In the data rows, 128 means zero.
Here are some points:
[111 158 136 164 166 159  83  88 108 121 119  91 102  83 112 168]
[ 93 122 109 100  93 140 101 124 144 139 101 100 157 110 112 114]
[102 131 118 155 102  95 101 133 153 112 110 119 175 110 130 141]
[ 93 131 136 155 121  95 120 143 135 157 119 110 148 128 103 132]
[166 131 109 109 121 122 165 115 135 157 146 137 111 128 103 114]
[148 131 163 155 166 140 129 124  80 103 173 173 166 137 158 141]
[ 93 122 109 127 157 113 110 106 117 112 173  82 166 164 158  95]
[102 122 109 173 139 113 129 143 135 130 155 128 148 110 130 123]
[ 93 131 154 164 166 113 165 133 126 121 146 137  93 128 103  95]
[102 104 109 136 175 140 174 115 153 130 164 137 175 164 158 132]
[ 84 149 100 109 102 131 174 170 153 121 128 137 102  83 130 150]
[120  85 172 146  93 131 147 124 171 112  82  82  84  92 112  86]
[102 104 154 118 121 113 129 133 135 121 119 137 175 110  85 123]
[139 104 118 146 102 104 120 133 126 130 110 146  93 101 130 132]
[102 122 154 118 121 104  92 124 108 139 137 137 102 119 158 123]
[111 131 145 173 112 122 129 143 162 130  91 128 148 155 112 123]
[148 131 127 127 139 113 129 124 153 130 137 128  93 119 130 132]
[130  94 127 164 130 104 129 133 144 121 101 119 129 137 167 123]
[ 93 122 136 164 121 113 110 143 126  94 137 119 129 119 130 114]
[157  94  81 155 130  95 120 152 162 121  82 137 129 164 112 105]
[120 104 100 118 148 113 147 124 117 166 146 100 120 119 148  95]
[139 140 118 118 102 131 156 152 162 103 128 173 129 137 121  95]
[139 140 118 136 130 122 110 115 144 130 128 128 120 137  85 114]
[130 149 118 118 175 131 156  79  99 139 110 146 138 137  94 141]
[130 122 127 146  93 140 101 133 117 139 101 137 102 128 121 105]
[148 176 109 146 112 150 120 106 117 148 164 164  93 137 167 141]
[120 122 136 155 121 113 129 115 135 130 137 128 120 110 148 123]
[139 104 127 118 121 140 120 143 153 121 119 137 138 137 103 123]
[111 149 145 136 112 113 120 152 117 157  82 137 111 110 148 114]
[120 104 100 146 157 104 147 115 108 148 119 110 102 119 158  95]
[139 131 118 118 130 140 101 152 117 139 110 137 120 128 148 123]
[120 176  90 118 139 131 129 106 117 175 173 137 148 119 176 114]
[120 131 136 118 139 150  92 124 126 130 137 155 138 128 139 150]
[130 131 172 127 130 140 129 152 126 112 119 119 138 128 112 114]
[120 104 118 146 102 113 110 143 162 112 146 110 111  83  94 105]
[102 140 100 127 157 140 147  97 108 121 146  82 175 174 121 177]
Then 10 other points, each followed by its number:
[120  85 109 118 121 122 101 133 144 139 137 128 148 119 121 114] 0
[157 122 136  82 130 150  92 115 171 121 164 173 175 146 130 141] 1
[130 113 145 136 139 168 165 143  90  94 137 110 129 155 121 132] 2
[130 113 163 155 130  86 156 161 135  84 119 173 102 164 158 105] 3
[148 122 145 155 121 104 101 152 117 112 110  82  84 128 130  95] 4
[102 113 127 127  84 113 174 133 126 121  82 100 129 128  94 123] 5
[148 176 118 155 139 177 147  97  80 103  91 137 138 174 158 177] 6
[166 176 118 109 175 177 156  79  80 157 173 146 175 174 167 177] 7
[157 149 145 109 102 131  92 143 144 112 146 119 148 155 130 114] 8
[111 113 127 118 148 122  92 115 171 103 128 110 102 119 139 123] 9
Which two of these numbered points are nearest to each point below, looking only along the 3 directions in which the first points spread most? Their numbers follow each, nearest first.
[ 84 104 136  91  93 131 147 152 162 112 119 110 111 119  94 105] > 5 0
[111 140 145 155 112 104 110 152 153 130 101 137 102 101 139 123] > 4 9
[148 104 109 173  84  95 138 161 162 121 128 119 157  92 103 105] > 5 0
[130 113 145 127 112 159 101 133 135 130 119 155 148 101 121 123] > 9 8
[120 113 136 155  84 113 147 143 153 130  91 110 138 137 121  86] > 5 0
[111 113 163 118 121 104 101 143 153 112  91 137 120 146 103  95] > 5 4
[148 104 127 146 112 122 138 143 126 130 128 100 138 146 112 123] > 0 8
[102 104 163 136 102 104  92 170 135 112 101  91  84 146 158 105] > 4 5
[175 149 136 146  93 140  83 133  90 139 101 110  84  83  94 114] > 4 9
[120  94 109 155 130 122 110 152 144 157 128 155 111 128 130  95] > 3 8
[148 158 136 173 112 131 101 115 135 112  82 146  84 110 130 123] > 4 9
[166 176 100  91 175 177 165  79  80 175 155 146 166 164 176 177] > 7 6
[157 176 172  82 139 168 101 106  90 148 146 110 120 164 158 168] > 6 1
[148 113 127  91 102 140 147 133 144 139 137 100 102 164 139 132] > 3 8
[120 122 145 173 112  86 138 161 162 103 110 110 157 128 130 123] > 5 0
[130 104 127 118  93 140  92 124 171 112 101  91 138 101 103  86] > 5 4
[120 104 163 136 121 113 138 115 153 121 110 110 120 137  85 123] > 5 0
[139 158  81 173 130 159  92  79  99 166 173  91 120 164 158 159] > 6 7
[130 176 145 136 166 150 120  88  90 148 128 119 102 137 139 150] > 6 2
[130 122 163 146 148 150 110 152 117 139 119 119 120 137 103 132] > 9 8
[ 93 131 127 146 139 113 147 133 144 157  91  91 138 164 130 114] > 0 2
[130 113 100 100 112 159 174 106 108 148 146 137 175  92 112 132] > 1 2
[111 113 145 109 102 104 120 133 144  94 137 119  93 101 112 141] > 4 9
[166 131 118 155 166 140 165 133 153 103 101 173 111  83  85 132] > 3 8
[ 84 113 136 146 112 104 156 152 135 130 146 119 148 128 121 150] > 0 2
[120 131 154 136 102 122 120 152 144 103 128 128  93 110 148 105] > 4 9
[111 167 127 118 175 159 129 133 108 121 146 137 129 137 130 150] > 6 1
[130 158 127 127 148 159 147 143  80 148 119 110 129  92 158 177] > 6 2
[130 149 136  91 175 159 165  97  90 148 101 100  93 128 176 168] > 6 1
[120 140 136 100 157 122 120 124 108 112  91  82  93 128 112 123] > 9 8
[111  85 136 136 121 131 129 124 144  84 110 100 129 119  94 123] > 5 0
Here are 10 other points, each followed by its number:
[157 158 118 136 148 159 120 106 108 121 128 119 111 119 148 168] 0
[166 122 118 146 130 140 138 161 108 130  91 155 111 155 139 141] 1
[139 167 145 146 175 140 138 133  80 139 119 100 120 110 130 150] 2
[148 149 127 127 157 131 110 115 135 139 128 119 138 146 112 141] 3
[ 93 131 145 146  84 104 120 143 117 112 164 173 166 164  85 132] 4
[157 131 136 146 130 131 101 143 108 130 110 137 111 137 176 150] 5
[102  94 163 146 112 122 174 161  90  84 164 100 157 119 103 141] 6
[ 93 158 118 136 121  86 147 115  90 166 137 146  93 110 176 114] 7
[102 113 136 146 102 113 138 152 126 103 110 128 120 128 130 132] 8
[148 140 136 173 121 104 101 143 126  84 164 110 138 101 130  86] 9
Which two of these numbered points are nearest to each point below, looking only along the 3 directions in which the first points spread most? Their numbers follow each, nearest first.
[166 140 136 118 139 150 120 143  99 139 101 146 129 119 130 141] > 5 7
[157  94 127 100 148 150  92 115 135 130 173 137 148 110 130 141] > 3 2
[157 149 136  91 157 150 156 115 135 130 146 137 157 110 112 141] > 3 1
[130 140 118 164 148 140  92 106  99 112 119 128 148  83 130 150] > 2 0
[120 122 109 164 112  95 101 143 144 112 119  91 111 146 148  95] > 8 9
[175 140  90  91 102 140  92  79 153 130 137 137 120  83 176 159] > 7 5
[ 84 113 127 155 130 104 129 115 162 148 137 119 129 155 139 132] > 4 6
[166 140 118 127 148 140 120  97  80 139 110 119 120 146 139 141] > 0 2
[111 104 136 173 166 113 174 152 162 139 155 164  84 128 139 150] > 1 3
[130 104 118 155 157 131  92 161 117 112 137 146 129 174  94 123] > 4 3
[148 140 127 109 112 104 138 124 126 112 146 146 102 128 103 123] > 1 5
[175 176  81 127 175 177 120  79  80 175 173 155 157 174 176 159] > 0 7
[157 176 118 100 175 159 165  88  99 148 164 128 148 164 148 168] > 0 3
[139 122 136 109 112 122 147 124 153 121 164 173 129  83  94 132] > 1 9
[175 167  90  82 166 168 156  88  80 148 128 173 102 164 176 150] > 7 0
[130 140 136 136 121 122 165 133 162 139 155 119 175 146 121 114] > 4 6
[166 131 163 100 121 131 129  97  99 121 164  91 138 146 139 105] > 3 2
[102 140 145 127 139 168 156 115  90 157 128 146  84 146 139 159] > 0 7
[102 131 145 155  93  86 110 152 135 130 110 110 129 146 139  95] > 8 9
[148 149 145 155 130 177 110 106  99 121 119 100 111 137 167 168] > 2 0
[111 104 163 146 121 104  83 143 144 112 110 119 166 137 139 141] > 6 4
[120 131 127 164  93 122  92 161 108 148 146 137 102 101 158 141] > 5 7
[139 122 154 136 112 104 156 124 162 103 119  91 111 119 130 114] > 8 9
[157 131 136 118 157 122 174 143  90 157 155 146 175 137 112 132] > 3 4
[ 84 131 127 136 157 140 156 170 117 112 128  82  93 101 130 132] > 9 8
[ 93  85 118 173  93 113 110 143 144 148  91 155 120 119 139 105] > 8 9
[ 93 122 163 146 130 131 129 124 117 139 137  82 102 119 139 114] > 9 3
[139 140 136 155 121 113 147 124 144 112 110 128  84 146 148 114] > 1 8
[111 149 127 146  93 113 129 133 126 148 119 100 138 119 130 150] > 9 8
[148 131 136 136 148 131 138 133 135 166 155 137 157 110 158 132] > 3 5
[130 149 154 136 148 177 129  88  90 112  82  82 148 137 112 177] > 2 3
